0: array([ 25., -35.,  61.,  44.,  12., -15., -36.,  -5.,  79., -14., -20.,  69.,  55., -48.,  32.,
        -3., -42., -62.,  27.,  24.,  36.,  14.,   5.,  20.])
1: array([ 17., -37.,  34.,  55., -34., -12.,   5., -13.,  12.,   7.,   0.,  79.,  24., -82., -18.,
       -35.,  -7., -16.,  28.,  -5.,  36., -55., -56.,  98.])
2: array([-49.,  45.,   4., -71.,  64., -44.,  46.,  35., -57.,  -4., -48., -64.,  27.,  63.,  39.,
        55.,  86.,  33.,  12.,   8., -45.,  50.,  72., -84.])
3: array([ -54.,   45.,  -19., -119.,   27.,  -18.,    6.,   52.,  -50.,  -12.,   -1.,  -96.,  -39.,
         92.,   29.,   50.,   31.,    9.,   -7.,   20.,  -10.,   84.,  113.,  -78.])
4: array([-18.,  26., -20.,  -9., -18.,  38.,  79., -25., -21.,  27.,  13., -17., -22.,  19., -28.,
       -20.,  57.,  42.,   8.,   6., -18., -24.,  11.,   8.])
5: array([-53., -13., -59., -36.,   8., -11.,  17.,  40., -50.,  -3., -11.,  -6., -13., -27.,  14.,
        15.,  11.,  -2.,  -4., -16.,  -3.,  28.,  18.,  16.])
6: array([ 33., -26.,   4.,  37., -24., -20.,  32.,   8.,   4.,   1., -13.,  73.,   9., -71.,   6.,
       -19.,  -9.,  -7.,   8.,   4.,  13., -37., -32.,  61.])
7: array([ 23., -25.,  -1.,  20., -13.,   2., -65.,   4.,   4., -20.,   1.,  23.,  20.,   7.,  51.,
        46., -39., -39.,   0.,  -2.,  61.,  20.,  27.,  37.])
8: array([ 39.,  12.,  60.,  42.,   6.,  22., -58., -28.,  29.,  27.,  33.,   7.,   0.,  -6., -53.,
        15., -21.,  14.,  16.,  19.,  25.,  -7., -52.,  56.])
9: array([-63.,  18.,  15., -36.,   8.,  -8., -32.,  10., -44.,   4.,  35., -55.,  -2.,  56.,   3.,
        44., -23.,  29.,  -3.,   2.,  43.,  79.,  82., -46.])
10: array([-87.,  28.,  21., -21.,  78., -33.,  -5.,  30., -25., -31., -33.,  -8.,  47.,  21.,  -6.,
        51.,  15.,   5.,  -2.,  34., -15.,  59.,  61., -86.])
11: array([  70.,  -55.,   -7.,   65.,  -40.,  -43.,   38.,   -3.,   34.,  -16.,  -31.,  125.,   25.,
       -121.,   21.,  -52.,  -24.,  -66.,    3.,    9.,   22.,  -47.,  -61.,   82.])
12: array([-10.,  48.,  15., -73.,  64., -49.,  36.,  56.,   8.,   5., -56., -16.,  13.,  31.,  39.,
        52.,   2., -31.,  14.,  19., -26.,  19.,  89., -46.])
13: array([  7.,  14.,  28., -41.,  49., -40.,  57.,  41., -26.,  44., -43., -19.,   9., -23.,  42.,
        58.,   9.,  35.,  42.,  -6., -18.,  33.,  88., -17.])
14: array([ 56., -42.,  39.,  63.,  -5., -19., -27.,  -8.,  80., -23., -27.,  92.,  59., -64.,  47.,
       -14., -49., -81.,  18.,  23.,  39.,  -3.,  -2.,  37.])
15: array([ 34.,  25.,  -3.,  17., -63.,  25., -80., -45.,  11.,  53.,  67., -27., -54.,  20., -59.,
        11., -77.,  45., -37.,  -7.,  82.,  48.,  51.,  37.])
16: array([ -5.,  -1.,  -4.,  16., -33.,  25.,  67., -24., -34.,  -6.,  -6.,  -1.,  20.,  -7.,  24.,
         6.,  43.,  63.,  25.,  36.,  -5., -53., -14.,  43.])
17: array([-78.,  59.,  20., -88.,  44., -43.,  53.,  35., -82.,   4., -25., -87.,  15.,  77.,  23.,
        49.,  90.,  54.,  20.,   6., -40.,  47.,  78., -87.])
18: array([-22.,  49.,   8., -29.,   7., -19., -13., -28., -57.,  -7.,  11., -60.,   2.,  67.,  27.,
        52.,  33.,  35.,  -7.,  21.,  42.,  53.,  79., -36.])
19: array([ 14.,  -3.,  38., -35.,  -3., -60.,  92.,  52., -84.,  35., -27.,  15., -18.,  -2.,  55.,
        29.,  36.,   6.,  81., -57.,  23., -18.,  42.,  66.])
20: array([ 110.,  -44.,  -25.,    9.,  -30.,  -38.,   32.,   33.,   38.,  -24.,  -42.,   39.,   21.,
        -24.,  -76.,  -86., -108.,  -83., -100.,  -80.,  -84.,  -76.,  -60.,  -97.])
21: array([-127.,   -4.,   25.,  -23.,   16.,   55.,  -81.,    1.,    8.,   11.,   69.,  -13.,   34.,
         32.,  -31.,   19.,  -38.,   48.,  -14.,  -20.,   51.,   35.,   50.,  -12.])
22: array([-49.,  38.,  16., -29.,  16.,   6.,  20.,  29., -51.,  28.,  14., -41., -24.,  34.,  -6.,
        52.,  26.,  79.,  27.,  -9.,  -4.,  11.,  45.,  -3.])
23: array([ -59.,   13.,   33.,   -4.,   65.,   26.,  -30.,   -9.,   12.,   18.,    5.,  -26.,   15.,
          3.,   15.,  -72.,  -76.,  -82.,  -72.,  -84., -113.,  -75.,  -55., -102.])
24: array([ 39., -52., -71.,   0., -37.,   0.,  89.,  25.,   8., -24., -14.,  58.,   8., -63.,   7.,
       -71.,  59., -42.,   0., -10., -66., -67., -89.,  47.])
25: array([ 47.,  -1., -27.,  -2.,  17.,  -5., -20.,  -2.,  -4.,   0.,  -5.,  14., -30., -28.,  34.,
        37., -26., -13.,  10.,  17.,  46.,  53.,  47.,  51.])
26: array([  3.,  -1.,  -7.,  17.,  25.,  43., -27., -34.,  14.,   0.,  -2., -13.,   7.,  27.,  19.,
        38.,  10.,   9.,   0.,  10., -11.,  -8., -24., -45.])
27: array([ 89., -33., -66.,  54., -97.,   9., -41.,  -2.,  50., -31.,   0.,  75.,   8., -61.,  16.,
       -46., -55., -72., -47.,  24.,  44., -23., -37., 108.])
28: array([ 16.,   9.,  50., -19.,   2., -44.,  27.,  35., -54.,  29.,  -4.,   1., -13.,  10.,  31.,
        38.,  14.,   8.,  55., -36.,  37.,  24.,  42.,  45.])
29: array([ 63., -13., -19.,  20.,  -2.,  -5., -37., -21.,  13.,  -8.,   7.,  21., -33., -31.,  14.,
        11., -34., -11.,  -6.,  28.,  55.,  49.,  18.,  52.])
30: array([-60.,  50.,  -5., -17., -15.,  44.,  63., -27., -45.,  17.,   4., -58., -26.,  52.,   0.,
        12.,  82.,  59.,  45.,   7., -82., -81., -73., -81.])

array([-23.,  35.,   3.,  22., -35.,  42., -71., -56.,   3.,  -3.,  81., -28., -15.,  34., -44.,
         3., -12.,  24.,  -6.,  27.,  52.,  45.,  33.,   4.]) 15 21 9
array([ -65.,   43.,   -8.,  -19.,    3.,   35.,   37.,  -30.,  -42.,    0.,    0.,  -71.,  -28.,
         62.,   21.,   32.,   75.,   68.,   50.,   17., -127., -120., -121., -127.]) 30 26 4
array([ -43.,   25.,   -4.,  -39.,    3.,    3.,   80.,   17.,  -36.,   -9.,  -36.,  -54.,   -7.,
         50.,   36.,   10.,   84.,   48.,   43.,   22., -110.,  -96.,  -91.,  -87.]) 30 4 16
array([ -6.,  22.,  11.,  19., -22.,  43., -87., -47.,  17.,  40.,  63., -29., -35.,  23., -45.,
       -34., -94., -12., -68., -46.,  14.,  -6.,  -4., -17.]) 15 8 26
array([-14.,  26.,  66.,   6.,  28., -10., -89.,  12.,  -2.,  11.,  30., -26.,   3.,  36.,  -6.,
        60., -26.,   8.,   6.,   6.,  54., 103.,  38., -41.]) 9 18 21
array([-29., -16., -55., -29.,   1.,  -6.,  16.,  40., -24., -17., -14.,  -1., -15., -18., -33.,
       -32., -34., -43., -45., -52., -44., -20., -27., -31.]) 5 26 4
array([  88.,  -47.,  -34.,   24.,  -38.,  -26.,   38.,   26.,   28.,  -15.,  -47.,   47.,   21.,
        -46., -114., -109.,  -75.,  -66.,  -95.,  -95.,  -98.,  -95., -101.,  -72.]) 20 24 23
array([112., -43., -84.,  71., -98.,  24., -58., -12.,  91., -40.,   5.,  86.,   6., -66.,   6.,
       -62., -62., -77., -66.,  37.,  38., -14., -55., 115.]) 27 11 14
array([-28.,  21.,  43., -11.,  41.,  30., -56., -17., -21.,  44.,  34., -42., -29.,  34., -19.,
        61., -10.,  53.,  17., -20.,  59.,  66.,  76.,   2.]) 9 22 18
array([ -69.,   38.,   -8.,  -36.,   44.,   10.,   13.,  -15.,  -32.,   -1.,    4.,  -80.,  -39.,
         65.,   18.,   56.,   56.,   72.,   42.,   18., -126.,  -60.,  -59., -121.]) 30 26 22
array([ 58.,  -9., -14.,  36., -23., -10., -48., -46.,  21.,  -5.,  21.,   2., -45., -10., -30.,
       -25., -18.,  13., -24.,  25.,  52.,  53., -11.,  26.]) 29 25 8
array([ 13.,  16.,  27.,  -9.,  65.,  -5.,  53.,   1., -23., -11.,  15.,  -4., -35.,  27., -34.,
        -6.,  75.,  70.,   4.,  42., -28.,  24., -38., -16.]) 4 22 26
array([ 115.,  -61.,  -34.,   31.,  -14.,  -21.,   13.,   14.,   59.,  -23.,  -42.,   65.,   29.,
        -58.,  -81.,  -86., -109., -109.,  -91., -127., -127., -120., -121., -127.]) 20 23 24
array([-18.,  31., -43.,   6., -28.,  34.,  64., -36., -14.,  25.,  19., -17., -20., -14., -55.,
       -80.,  47.,  -6., -31., -35., -78., -68., -59., -14.]) 4 24 30
